Small tables with named rows and columns. After each table, cells are looked up by row and column.

Table rafe
cols = pufi, rukaval, sarazo, zav, vugek, tazoga, terup, pab
risapif: [-1.71, -27.63, 7.19, -8.55, -10.45, -19.29, 40.12, -0.20]
zupatel: [-82.23, 60.63, 26.86, 19.06, -16.68, -26.23, 9.66, -34.49]
tenezo: [-6.33, -11.94, 1.27, -16.91, 11.49, -13.07, 12.07, 2.30]
venibo: [-17.73, 8.87, 10.79, 3.83, -8.43, -13.25, 2.78, -17.45]
malibo: [-83.77, 61.76, 28.12, 20.30, -16.99, -26.95, 12.72, -33.39]
pur: [-26.71, 15.93, 13.17, 4.81, -8.89, -16.58, 0.95, -20.21]

What is the vugek of risapif in rafe? -10.45
What is the rukaval of tenezo in rafe? -11.94
What is the pab of pur in rafe? -20.21
What is the sarazo of malibo in rafe? 28.12
What is the tazoga of pur in rafe? -16.58
What is the pab of venibo in rafe? -17.45
What is the zav of tenezo in rafe? -16.91
What is the pufi of tenezo in rafe? -6.33
What is the zav of venibo in rafe? 3.83
What is the rukaval of malibo in rafe? 61.76
What is the pufi of venibo in rafe? -17.73
What is the terup of pur in rafe? 0.95
What is the pufi of pur in rafe? -26.71
What is the tazoga of venibo in rafe? -13.25

tuvekeb
|  | zak | kuladi | dedaz | tosufe | bedatev | tupobi | gake | tol | kolaze |
|---|---|---|---|---|---|---|---|---|---|
| bifipa | 0.33 | 0.63 | 0.47 | 0.33 | 0.28 | 0.72 | 0.31 | 0.12 | 0.43 |
| sida | 0.62 | 0.52 | 0.53 | 0.66 | 0.45 | 0.60 | 0.31 | 0.31 | 0.65 |
| tav | 0.43 | 0.44 | 0.43 | 0.19 | 0.47 | 0.44 | 0.49 | 0.41 | 0.51 |
| nen | 0.35 | 0.80 | 0.61 | 0.51 | 0.42 | 0.26 | 0.47 | 0.60 | 0.17 |
| rebam | 0.33 | 0.58 | 0.40 | 0.54 | 0.30 | 0.32 | 0.49 | 0.24 | 0.53 |
| bib | 0.25 | 0.37 | 0.37 | 0.52 | 0.45 | 0.21 | 0.62 | 0.24 | 0.40 |
| repu | 0.36 | 0.24 | 0.18 | 0.51 | 0.45 | 0.29 | 0.45 | 0.57 | 0.45 |
| kimol | 0.32 | 0.37 | 0.76 | 0.21 | 0.47 | 0.44 | 0.35 | 0.56 | 0.55 |
| dod | 0.42 | 0.35 | 0.29 | 0.42 | 0.57 | 0.58 | 0.09 | 0.62 | 0.50 |
| fakasim | 0.59 | 0.38 | 0.30 | 0.47 | 0.34 | 0.38 | 0.52 | 0.53 | 0.51 |
| muze | 0.37 | 0.41 | 0.33 | 0.29 | 0.50 | 0.34 | 0.57 | 0.61 | 0.42 |
| ninofu | 0.33 | 0.44 | 0.37 | 0.65 | 0.66 | 0.33 | 0.41 | 0.48 | 0.41 |
| zazo | 0.29 | 0.46 | 0.41 | 0.37 | 0.40 | 0.58 | 0.38 | 0.47 | 0.56 |

What is the zak of rebam in tuvekeb? 0.33
What is the kuladi of kimol in tuvekeb? 0.37
What is the zak of muze in tuvekeb? 0.37
What is the zak of ninofu in tuvekeb? 0.33
What is the tosufe of muze in tuvekeb? 0.29
What is the bedatev of rebam in tuvekeb? 0.30
What is the gake of kimol in tuvekeb? 0.35
What is the dedaz of bifipa in tuvekeb? 0.47
What is the tosufe of tav in tuvekeb? 0.19
What is the tupobi of bifipa in tuvekeb? 0.72
What is the tupobi of muze in tuvekeb? 0.34

feb =
	mabu	lumitiv	parovo	tefal	segase	lefe	vogu	duligen	mas
rumer	3607	4631	5052	4414	5230	4746	4384	5165	4086
senu	4433	4453	4603	5165	4430	4630	4417	3728	4565
kor	4486	4096	4146	5192	3642	4396	4385	5320	4662
salinov	4067	4459	4391	4359	4972	4910	4978	4601	4082
bugof	3783	4043	4792	5424	4020	4414	4119	4696	4984
davogeb	2433	4936	1649	6251	1355	5462	6568	6771	4817
bik	2143	5898	1437	7977	991	4939	6912	7414	5237
rumuge	2937	6077	1703	5952	2081	4381	6721	6565	5270
fuluta	4919	5133	4113	3809	4645	4683	3411	4713	3676
kuponut	4097	4453	4749	4584	4385	4106	5297	3905	3873
zovok	4944	4401	4933	4558	3662	4213	4180	4559	4193
pes	3023	6053	6190	5468	4235	7108	5370	3981	5715
lumup	5102	3149	4794	4345	3920	3639	3460	4895	3476
tubo	4461	4259	4716	4097	3726	4527	4344	4218	4447

What is the lefe of kuponut in feb?
4106
What is the mabu of tubo in feb?
4461
What is the mabu of kor in feb?
4486
What is the mas of bugof in feb?
4984
What is the lefe of lumup in feb?
3639
What is the segase of lumup in feb?
3920
What is the lumitiv of pes in feb?
6053
What is the tefal of bugof in feb?
5424
What is the mabu of salinov in feb?
4067
What is the lumitiv of lumup in feb?
3149
What is the segase of tubo in feb?
3726
What is the tefal of zovok in feb?
4558
What is the duligen of salinov in feb?
4601
What is the tefal of lumup in feb?
4345
What is the segase of fuluta in feb?
4645

vibi:
,kan,kirovu,ridak,ped
dogosuz,37.23,42.09,38.25,49.04
povig,42.85,41.54,37.31,62.00
lolo,43.05,41.11,44.74,7.11
fer,41.01,41.88,34.75,79.05
firapu,40.42,41.96,34.49,80.33

kan of fer: 41.01
ped of povig: 62.00
kan of lolo: 43.05
kirovu of lolo: 41.11
ridak of firapu: 34.49
kan of dogosuz: 37.23
kirovu of dogosuz: 42.09
ped of fer: 79.05
ridak of fer: 34.75
kan of povig: 42.85
Row with the largest ped: firapu

pemazad:
|  | loba | zumav | vozis | lakuz | leno | nopa | lidi | mov |
|---|---|---|---|---|---|---|---|---|
| dutum | 815 | 684 | 435 | 507 | 611 | 421 | 267 | 408 |
| luzuki | 230 | 413 | 737 | 760 | 518 | 660 | 464 | 53 |
| redol | 506 | 291 | 300 | 427 | 370 | 586 | 124 | 498 |
| lum | 755 | 592 | 553 | 444 | 751 | 768 | 450 | 647 |
| pir | 362 | 275 | 805 | 666 | 440 | 389 | 980 | 736 |
| kevelos | 861 | 809 | 199 | 962 | 364 | 415 | 362 | 510 |
| fufid | 560 | 615 | 387 | 299 | 697 | 326 | 891 | 516 |
| fafozus | 366 | 744 | 554 | 561 | 45 | 560 | 704 | 365 |
| zefom | 920 | 766 | 489 | 645 | 747 | 421 | 354 | 326 |
| zovig | 369 | 336 | 734 | 73 | 805 | 195 | 832 | 707 |
| robemin | 635 | 778 | 365 | 201 | 679 | 839 | 815 | 166 |
| vibot | 814 | 562 | 451 | 604 | 479 | 443 | 739 | 436 |
| kavid | 523 | 548 | 28 | 435 | 476 | 295 | 432 | 579 |

redol, nopa: 586
lum, lidi: 450
zovig, mov: 707
vibot, leno: 479
zovig, nopa: 195
vibot, mov: 436
fufid, nopa: 326
kevelos, lidi: 362
pir, leno: 440
kevelos, leno: 364
kevelos, vozis: 199
zefom, lidi: 354
zovig, lakuz: 73
vibot, nopa: 443
robemin, loba: 635
zovig, leno: 805
fufid, zumav: 615
pir, zumav: 275
zefom, loba: 920

